In the rows, zero is written as 128.
One turn or mirror swaps these rows in pairs. Which row does each one swap with?
Moza: [134 107 129 131 143 113 128 143 122 115 106  85 128 138 141 127 130 129]
bona: [126 129 130 110 119  81 116 130 128 122 113 156 149 131 125 116 130 162]
tozom: [118 106 108 136 157 129 130 127 142 111  98 151 128 112 111 107 113 114]
vopo: [136 103 139 131 115 114  99 126 102 128  80 144 112 143 122 131 119 117]
ruli: [103 129  96 128 132 154 137 145 127 119 131 105 136 115 143 138 112 131]
rut: [130 136 139 121 123 126 129 132  74 133 132 145 120 120 122 122 113 152]
vor: [117 135 140 117 122 105 133 131 161 127  99 138 106 145 133 122 153 167]
zol: [133 105 137 128 112 131 123 128 159 120 108 135 112 139 129 120 124  70]
figod: [118 106 144 122 124 152 109 133 134 123 107 139 125 114 127 119 131 187]
Vub: [131 122 122 112 128 140 136 128 156 111 124 168 109 135 104  92 142 106]
kabu: [123 120 113 121 129 154 118 133 131 125  84 114 126 140 172 129 103 136]
Mipo: [106 134 110 123 113 146 133 108 144 147 140 181 127 117 136 136 114 106]
fum: [119 128 134 118 127 140 131 132 156 137 129 140 120  84 121 127 121 175]
dom: [141 112 148 104  96 123 122 141 107 118 109 125  98 161 135 121 151 118]
Devid: [120 127 141 118 127  86 123 118 105 145 159 129 132 130 118 131 131 137]
tanuk: [117 134 131 128 136 160 123 121 124 138 145 141 161 150 129 122 120  91]
folo: [113 144 124 109  94 129 122 134 121 124 134 122 158 141 157 151 120 151]
rumuk: [129 113 141  96 111 118 126 117 140 117 140 168 121 118  99  99 138 108]
gek: [118 135 139 130 135 138 117 129 112 145 123 135 137 154 137 127 137  72]
poz: [ 98 139 116 101  98 130 110 120 143 123 144 153 144 105 110 123 152 112]
Togu: [113 120 137 101 119 122 109 113 115 134 145 106 118  91 112 136 148 121]
gon: [112 111 160 107 114 135 114 118 116 148 145 179 122 128 117 129 122 109]
sas: [116 153  88 109 130 138 137 129 146 120 146 135 155 127 114 119 124 129]
loti: [126 157  99 118  94 151 133 140 127 129 113 135 142 133 155 149 133 142]
tobe: [123 129 142 127 129 127 114 114 147 130  78 148 143 160 124 135 139  96]
seru: [126 129 119 120 128 155 117 111 136 144 118 167  93 153 154 127 108 106]
lomez: [130 120 143 124 116 139 120 129 177 135 163 130 121 114 119 121 106 109]
Bigi: [119 148 146 106 103 137 133 137 118 130 107 102 131 138 150 134 168 130]
goruz: [128 116 142 108  88 135 126 117 108 155 142 145 111 142 142 155 147 114]
sal: [136 109 151 102 138 120 121 141 119 114 116  92 108 138 132  98 135 133]
zugu: [131 106 131 117 112 126 131 128 198 133 107 146 123 130 137 126 131 136]
mag: [129 124 138 127 116 120 120 121 104 121  80 143 119 143 119 123 150 162]
giki: [127 132 127 125 116 119 115 138 126 124 145  99 146 117 130 136  96 158]
sumu: [123 105 140 118 125 146 117 132 188 131 116 137 125 141 135 124 128  92]
Pizo: [130 129 133 108 128 145 123 125 124 129  90 132  81 144 140 121 138 166]
ziru: [135 140 132 139 131 139 141 144 130 129 112 106  90 162 146 132 125 131]
Nukog: [109 138 104 122 107 150 126 121 143 155 130 152 140 128 166 153 124 123]
dugu: [122 132 123 108 121 115 110 135 112 112 133  92 152 117 125 137 146 144]
deris: [133  97 132 121 116  76 118 126 151 140 135 132 112 144 128 125 133 111]
Veri: [126 128 136 124 125 169 127 130 154 131  94 149 137 169 118 107 141 140]
zitub: [121 112 132 111 112 139 127 124  91 129 130 155 116 111 123 126 140 173]
Fasud: [119 117 132 114 126 113 131 132 143 123 121 120 104 137 131 119 126  67]
Mek: [108 109 135 115 131 190 123 127 120 125 124 134 143 107 126 127 135 113]
Raso: [113 131 108 117 111 159 134 107 138 154 116 137 118 133 149 139  89 108]
bav: [119  96 139 120 140 155 133 126 148 121  99 156 116 133 119 121 121 171]
ser: [125 108 133 110 129 143 109 146 187 150 128 146 107 118 116 125 113 130]
Kipu: [126 114 135 101 118 130 117 122 128 121 165 144 123 133 128 119 107 174]
Poge: [123 136 102 126 138 134 135 132 125 110 103 100 129 115 150 143 114 146]
pif: [149 120 133 103 116  96 130 128 116 119 131 141 132 104 135 122  97 102]
vikag: [109 119 132 113 126 141 111 103 127 151 154 175 126 112 124 136 131 104]
Von: [117 118 170 116 127 141 112 129 118 161 117 136 100 125 147 105 154 114]
kif: [122 120 135 117 131 117 122 119 180 134 108 132 142 141 131 114 142 170]

loti is swapped with kif
gon is swapped with Fasud
Devid is swapped with dom
Veri is swapped with sas
Pizo is swapped with giki

One turn or mirror swaps these rows in pairs. Which row does each one swap with?
Dumu: [ 94 106 137 110 149  98 135 130 134 154 130 183 141 173 112 131 121 177
 126 156  98]
vela: [ 95 105 127 129 147  68 195 145 152 156 130 181 164 150 125 109 123 134
 113 168  90]
tokik: [108 111 131 136 114  77 194 151 172 143 140 183 151 158 113 104 143 140
 123 136 115]
rukas: [ 89 107 142 137 103  90 193 121 142 161 133 167 140 140 148 124 118 115
 111 134 118]
nanoz: [103 118 145 101 128 118 152 100 131 126 160 162 160 176 159 121 157 103
 137 140 108]
ruvi: [ 99 144 111 113 161 104 184 113 131 169 117 155 216 161 143 132 131 136
 150 141 130]
Nov: [ 95 126 145 111 151 104 147 131 138 143 132 179 154 175  99 128 126 182
 123 161 123]
duz: [105 113 150 103 132 110 156 105 140 137 169 171 156 170 154 132 169 106
 142 151  99]
bakid: [ 95 138 120  78 142 110 196 109 140 155 156 153 199 171 153 139 147 136
 133 143 118]
kar: [ 90 117 151 116 138 115 145 105 139 126 165 168 164 178 158 133 160 107
 144 143 103]
kor: [ 89 150 120 120 140 134 187 136 119 180 153 146 163 150 160 158 127 139
 133 130 127]
lesu: [ 68 135 105 147 129 106 122 133 156 142 144 192 155 149 145 129 130 140
 136 146 115]
roluf: [ 79 154 119  89 160 107 195 131 132 154 116 142 179 169 134 143 150 150
 160 130 126]
sasa: [ 81 134 114 114 150 118 202 130 131 174 117 134 200 160 142 132 131 142
 160 127 127]
pilo: [127 139 104 117 130  95 185 122 149 173 133 134 183 156 153 139 158 151
 165 122  99]
miluf: [ 83 113  95 131 121  69 168 140 164 161 142 163 164 123 136 100 131 144
 118 141 122]
Fekop: [ 81 133 145 129 111  81 184 124 158 173 127 175 141 138 129  92 115 143
 128 143  96]
Ganom: [ 90 141 138 106 140 111 149 137 123 147 132 182 144 197 104 133 132 167
 133 163 123]
zad: [109 121 138 118 127 117 135 133 146 133 130 111 179 168 111 115 146 127
 141 151  99]
kunus: [107 112 154 104 141 115 138 107 136 130 154 162 153 165 162 131 168 115
 145 139 102]
Sed: [ 96 113 129 136 130  43 181 131 162 149 119 145 146 139 119 123 146 141
 135 145 114]
veso: [103 115 144 123 143 111 141 129 127 134 136 112 172 166 108  97 140 126
 144 140 121]
bukub: [109 103 126 125 133  60 208 136 152 166 134 162 147 139 124 124 126 147
 129 150 100]
Nepap: [106 134 115 109 152 115 180 135 112 168 123 137 209 157 159 120 138 149
 153 142 116]
san: [111 136 114 121 152 123 192 137 116 178 108 152 175 168 141 153 154 140
 147 112 127]
Gamu: [ 66 127 117 140 152 116 116 135 150 138 140 190 146 145 145 131 142 143
 136 138 115]
ponev: [ 89 122 125 111 140 116 145 138 160 133 113 172 135 187 113 132 123 170
 121 145  99]
pobi: [114 154 110 122 134 127 185 131 132 143 143 143 204 167 134 137 147 156
 157 120 125]
dudo: [100  98 124 101 116  81 205 134 151 171 128 179 142 142 129 108 140 126
 139 146  91]
pip: [109 168 148 111 151 122 178 143 141 173 134 138 202 159 140 121 146 137
 139 139 124]
fip: [110 125 142  90 127 114 150 116 135 136 165 161 154 175 168 125 163 111
 150 140 103]
nogaz: [ 79 129 105 140 135 117 122 143 139 153 150 191 146 144 156 135 136 154
 139 143 115]
Sova: [ 90 106 137 119 151 122 131 124 126 148 135 115 176 177 121 112 136 119
 149 138 102]
voki: [115 139 118  99 147 109 180 127 142 179 121 139 196 142 133 156 126 154
 156 122 125]
Vinas: [ 68 131  99 139 135 121 122 133 142 150 139 191 157 137 146 122 141 147
 144 138 121]
meli: [113 115 134 124 131 118 133 129 149 141 126 106 162 186 134 125 148 136
 143 135 105]
balif: [104 107 117 157 130  76 200 111 167 163 143 163 140 159 118 110 150 130
 133 143 111]
mabu: [ 84 125 133 109 138 110 137 143 142 147 112 178 139 187 114 122 126 166
 117 158 123]
rodu: [ 97 106 133 109 138  76 197 142 176 166 121 164 155 138 108 120 120 118
 130 131 110]
pidut: [ 76 122 108 121 132  88 204 138 183 160 115 189 158 164 123 116 135 133
 140 127  96]
dadib: [ 78 136 106 144 140 111 119 140 147 153 153 189 148 147 147 130 138 154
 127 146 124]
libis: [ 96 126 137  98 132 118 140 147 150 142 119 178 151 174 103 127 133 177
 124 161 107]
Rapu: [ 94 169 141 114 138 122 183 116 135 183 150 130 184 158 148 130 132 145
 152 140 101]
Nitem: [ 81 136 103 141 146 113 114 134 138 144 142 197 160 156 154 123 132 141
 134 140 114]
Mebi: [ 98 144  98 117 147 132 199 109 127 170 132 159 170 169 140 128 152 162
 161 123 129]
gite: [ 97  94 147 134 135  77 203 122 149 169 143 176 135 150 123 125 145 113
 143 149 107]
barof: [ 78 126 112 135 139 112 116 137 137 141 150 189 141 145 155 122 143 154
 140 135 115]
naser: [111 138 140 129 125  78 182 133 152 142 118 180 159 128 117  98 117 142
 112 146 100]
piv: [111 105 122 149 138  76 200 135 146 158 113 171 142 150 116 135 139 117
 117 129 101]
zek: [ 96 120 120 146 132  79 202 149 164 166 122 187 140 150 114 134 130 132
 132 120 107]
ropof: [104 123 133 139 121  98 133 128 120 136 134 120 155 173 109 106 141 119
 146 149 115]
zalut: [114 112 118 112 153  59 194 144 151 168 137 173 148 135 126  99 135 127
 124 149 107]
Fedid: [115 127 134 124 138 112 135 122 128 131 135 107 163 177 122 123 141 123
 134 153 103]
Sutep: [ 96 111 148 112 126 118 155 107 136 131 159 168 160 178 162 128 154  96
 143 142 100]
sina: [ 87 142 101 130 140 118 181 125 140 187 131 144 204 149 140 155 139 140
 162 146 112]
kebev: [ 85 140 105 132 151 128 181 118 113 177 125 158 175 139 143 146 134 150
 172 128 129]
Les: [121 140 123 122 133 115 197 124 127 169 122 142 183 164 143 150 148 131
 164 105 118]
Kos: [114 117 143 109 140 106 142 115 135 137 162 174 157 182 166 118 160 102
 137 144  98]

bakid is swapped with miluf
Nov is swapped with veso
ponev is swapped with meli
vela is swapped with Nepap
nogaz is swapped with Sutep
Fekop is swapped with Rapu
bukub is swapped with sasa

